One turn moves each row of this set onto another row. After a few examples, where does it send each row asked below?
sudov: [  6  -7  12  10 -10  -4  17  -2  13 -12  -2   0   3  -2 -23   4   7   8]
foga: [-18  -3  15  10  -8 -13 -12  -4   5   2  -8  -7   4 -22   4  -3 -19  -3]
Kunun: [  1  -5   0  12 -19  -3   7   7   9  -9 -18   4  -2   0 -13  21  11   2]
Vaz: [-10 -16   5   5 -18   2  17   6  11   0 -10 -12  -9 -10  -2  10 -11 -10]
Nopez: [  8   1 -18  -1  13  10  -9  -9   6  26   1  -2   9  -3   2   2 -13 -18]
Muve: [ -4  -5   3  16 -26 -14  -6   9  12  -6 -10  -3  -4 -18   4  -1 -15   2]
katim: [ -2  -8  12   4  -4  -3  13  -5   5 -12  -7   2   8   5 -21  12  14   8]
zez: [  1  13   4   1   4  -2   4  -1  16 -18  -8  12  -6   8 -11  -9  11   7]
dazab: [ 12   4 -19  -3  16  13 -10 -14   6  21   2   1  11  -1   0  -2  -9 -12]
dav: [  5  -3 -24  -8   7   6 -16 -10   0  15   2   0  12   4  13  -5 -11  -8]
lifu: [ -1  -8   3  -8  -4  -4  12   0   2  -8   2  -5  14  11 -17  10  12  13]
zovi: [ -7  -2  16  15 -12 -13  -5  -2  12  -1  -3  -7   0 -25  -2  -9 -20   0]
Fepi: [ -1   5  21   9   4 -11   1 -10  13 -10   3   2   6 -11 -16 -15  -4   9]
mez: [-11  15  14  12   3 -14 -21  -6  10  -4  -9   5   2 -17  -1 -10  -9   3]
valof: [ -4   9  13  12  -6 -17 -13  -3  13 -10  -2   4   1 -15  -2 -18 -11   8]
barod: [  9  -2 -23 -10  11   8 -10 -12   1  11   3   4  14  11   6  -4  -3  -4]
Gigu: [ 10  -4 -22   0   6  12  -3  -6   5  26  -1  -3   8   0   1  10 -10 -18]
dosi: [ -1   7  -6  11 -18  -5 -12  13  14  12 -14  -8  -3 -23   1  14 -14  -6]
Kikos: [ 13  -2 -21  -2  12  13   1  -8   5  22   0   1  10   6  -5   9  -3 -15]
vesed: [ -1 -15   7  15 -26  -6  11   7  12  -3  -8  -8  -2 -16  -9  10  -9  -1]
Gub: [ 16   0 -22  -4  12  16  -3 -12   6  18   1   2  11   4  -5   6  -2 -10]
nuvod: [  6   6  10   8  -5 -11   2  -3  13 -18  -2   9   3   1 -17  -9   8  15]
Nud: [ -1  24   6   7   7  -9 -21  -1  15   7  -5   0   4 -20  -5  -8 -11   2]
bizu: [  5   0 -23  -8  10   3 -15  -7   1  15   2   3  12  10  11  -6  -8  -9]
gibut: [  7  -9 -28  -7  -1   8 -10  -5   0  16  -1  -2  10   5  13   3 -10 -10]
Kezul: [ 11   4  -8   7 -15   2   6  12  14   2 -13  -1   0  -3 -18  24   9   2]
lutop: [ -8 -18  -4  -2 -23  -6   6  11   1   3  -6 -16   7  -4   0  18  -7   2]
tum: [-18  -2  15   5  -2  -5   0  -3  12   2  -5 -10  -6 -20   5 -11 -22  -9]
Voren: [  8  -7 -28  -7   2   6  -7  -2   0  14  -1   2  11  14   8   5  -3 -10]
povu: [-10   6  20  -1  14  -2   7 -12  13  -8   2  -1   0  -5 -11 -17  -4   1]
fub: [  1  11  11   7   5  -7  -3  -7  10 -14  -9  12   5   2 -19   0  14  10]
kiger: [-10   2  -3   9 -19  -6  -6  12  15  -4 -17  -2 -14 -13  11   0 -14  -8]
Zav: [ -9   6  13  -8  11 -12  -7  -9   3  -4   8  -4  16  -1  -8 -13  -3  13]
gud: [ 10  -1 -22  -1   7  13 -10 -10   6  24  -1  -3   8  -6   5   4 -13 -15]
tole: [ 10  -9 -28  -9   3  10  -5  -7   0  12   0   1  12  13   6   5  -1  -6]
bifut: [  5  -9   1  13 -25  -8  10   9  12 -14 -10   2  -2  -2 -11   9   5   8]
bot: [ 14  -5 -25  -1   4  16  -3  -7   6  21  -3  -2   8   0   0  10  -7 -14]
Med: [  0  -3  -6   6 -19   1  11  12  15 -13 -17   4 -12   4  -5  10   7  -1]
Vule: [  8  -2 -25  -9  10   5  -8  -7   0  12   2   5  13  16   5  -1  -1  -6]
fola: [-10 -18   6  11 -23  -5   7   5   4  -1 -14  -8   1 -10  -4  19  -5  -3]
vogu: [ 11   4 -17  -3  18  11  -5 -12   5  23   3   1  11   3  -3   1  -6 -14]
Sas: [ -3  -8  10   0  -1   5  24  -3  12 -10  -4  -2  -3   5 -18   4   8   0]
Kad: [-10  17   7   5   3  -9 -13  -2  16  -9  -8   7  -8  -9   5 -20 -10   0]
Sal: [-10  -2   2  16 -22 -10 -11   8   9   1 -19  -2  -4 -20   4  11 -12  -5]
gavub: [  4  -5 -27  -6   2   4 -13  -3   0  17  -1   0  10   8  14   1 -10 -11]
Bilo: [-11   6  22   4  11 -10  -6 -15   5  -8  -1   3  10  -6 -12 -11   0   8]
lom: [ 10  21   4   2   9  -2  -3  -2  15  -3  -4   7   7   0 -23   3  12  10]
fod: [-17  -4   7  -2  -8 -14 -14   1   2   6   0 -15  10 -16   9  -5 -22   2]

bizu goes to Kikos
Fepi goes to bifut
Now find these:
foga goes to fub
tole goes to gud
kiger goes to povu
lifu goes to dosi

One turn moves each row of this set onto another row. After a few examples, where does it send each row asked below?
kori: [  9  -1   7 -22   9  24 -35 -18  -9  -4   6  10   2   4   4 -10  10   4
  -9  -7   7   0  19   4 -13  11   6  -2   0   4  -5  -2   1]
Fusa: [-34  -3 -11  -9 -16  -3   0   6   0  12 -23   4  13 -20 -18  -7  10  10
  -6 -11  15   9  13  15 -17   2  -3 -12  10 -12 -11  -6 -13]
terav: [-31   3  -9  -5  -3 -13 -16 -15  -2   5  -9   6   9  -3  20 -11 -24  12
 -18  10  10  12   0  13  -8   3  -8  -4  -6   5  14 -13 -11]
duri: [ 26   1   7  -5   3 -12 -13  -7  -6  -6  -4   8   9  -7  23  -6   4   7
   2  -3  10  10   3   3  -7  -3  16  -1  14  13  -7  -7  -7]
Neki: [ 29   1  -3  -9   3  10 -15 -21  17  11 -10  11  12   0   5 -15  11  -1
  -8  -2   1   4   6  10  -4  15   8  -3  -4   3 -19   2  -3]
geki: [ -2   2 -14 -16  -1  12 -15 -16   1   0  -9  11  15  -5   9 -23  20   2
 -23 -15   7   0  17   1   0   6  12  -9  -2   2   9  20 -14]
musa: [-26   3 -23 -23  -2   5   2  -6   6   9  -2   8  -9  12 -12  -4  12  10
 -12  -6   5   6  24   4  -9 -17  -3 -10   9  -5  -3  -6   5]
Rirok: [ -4   5   9  12 -24   4 -23  -8  10   7  -3  -4  14  -3  10   9  -8   6
  -6   6  -6   7   2   7  -3  -9 -11  -4  -4 -11 -19 -12  -2]
bazef: [-18  -8 -11  -4  -9  14  27  -2   0  13  -4  15   3  -5   6 -15 -13   7
  -7  14   7   9   2   5 -10   0  -5  -4  16  -5   2  -8   9]
Vovik: [  2   2  -7   1 -22   1 -10 -23   1  13  -2 -12  14  -8  -8  -4  27  -5
 -11   2   2  -2  18   2   0   2   6   5  14  19 -16  -4  12]
suni: [ -6  11   2 -10  -2  -4  -8   0  17  28 -22  21  -1  -7  -1  -6 -13   2
  -7  -4   0   2   5  13 -12 -17   4  -8  15   2 -10  -7  13]
ziza: [  2  -7 -32 -19  -1  13 -11 -20  -6  -8   1   3  15  -7   1  -8   6  -4
  -4  -1  -4  11   8  19 -15  15   0 -12  -3  -3  16   5 -12]
kom: [-29   0 -17  -3 -15  -3 -13 -13 -24   0 -20  -9 -10 -14 -14 -10  20   8
  -6   3  10   7  10  20   4   5 -14 -12   9  -8  15   4   3]
vemab: [-30  -2  24  -7  -5 -14  19  -1   0  -1 -13  -7   0 -11  -1 -17   6   6
  -4   4   9   5   7  20  -8  -3  -1  -6  18  -6 -14  -6   0]
robu: [  6   0  13  15   1  -1 -31  -5 -10   7 -23  -4  14 -22  14   3   5   8
 -11  18  21  16   0  16 -17   0   4   7   8   4   4   6  -1]
diler: [-20   7  -8   8  -2 -16   1   0 -16   3 -17   2 -13 -21  12   0   8  13
  -5  14  22  19   3  21  -2   7 -13  -3   4 -13  -8 -18   8]
bez: [-23  -7   6 -10  -5  14  -5  -9  10  18 -20  -7   5  -4 -24 -14   2  22
   6  -9   6  10  14  18  -9  19  -5  12   5  -5   3  -8   6]
Tiga: [  9  -3 -11  -5  -3  15 -10 -16  -3  -3  -7  15   6  -8  33 -10 -10   6
   6   7  11   5   7  18  -3  -7   1  -4  -4   6 -26  -8  -1]
faz: [-18   8  -4   3   7  -5 -11 -14  -8  -5 -20   5  10 -10  24  11  16   8
 -18  24  15  22   4  25   1  20  -1  -7  11 -11  -1   2   9]
duta: [  0   2   9  -4  -9   8   2  -3   2  12  -6  12   0  -3 -23 -24   3  14
  -9  -5  -5  -6  13  -9  -2 -10  -5  11   8   3   4  -5  -8]
Pobeg: [-19   8  13  -6   1   8  -4 -22  -1  18 -15  -7  -9 -13  -9  -3  -6  24
  -1  -5  18   2  10  19 -14 -10  18   3  22  -8 -13 -14  -2]
sobiz: [-15   0 -21  -1  -5   1 -21 -26 -15 -13  -6   0   2 -11  -7  -7  31   9
  -8  26  11  12   9  17   1  17  -4 -10  10  -8   0  -7 -16]
vatum: [  0  14  21  15   2   3 -15  -8  -2  19 -23  -3   2 -11   5  -8  10  10
 -16   9  19  23   2  18 -19   2  -5  -2  10   3 -11 -27   5]
giga: [ -5   4 -15 -11  -2  -3 -10  -1  -2 -14  -8  16  16 -22  35  -9   3   0
  -3  -3  -4  11   5  11   0   6  -1 -14   8 -16  -7   7   9]
Mil: [ -4  -4   7  -1  -2   2 -53 -13  -4  -4 -12  -7   0 -12  -9 -16  25   4
  -1  16   8   7  13  14 -10   1  -9   0   2   4  -3   2  -1]
lebu: [-23  -8 -19 -17   3 -10 -15 -15  -5  13   0  -1  -5 -11   0 -16  10   5
 -31   7  18  -9   9  -5  -3  22  12  -3   7  -2   3   2  10]
Vutok: [ -6   3  14   4  -9  16 -31 -16  -8  17 -22 -16   0  -4 -24 -14  22   7
 -19   0   7   8   4  12 -13   5  -4 -13  13  -5   9  -2   2]
Mele: [ -9 -17 -18 -15   1  -1  -6  -2  -4 -15  -2   3  -1   4  30 -10   0   7
  -4   0   9   3   6  12   2  -6   5 -14  -8  -4   7  13  -8]

geki goes to Neki
Pobeg goes to vemab
ziza goes to kori
Now find these:
faz goes to sobiz
vatum goes to diler
bazef goes to musa
Vovik goes to Rirok

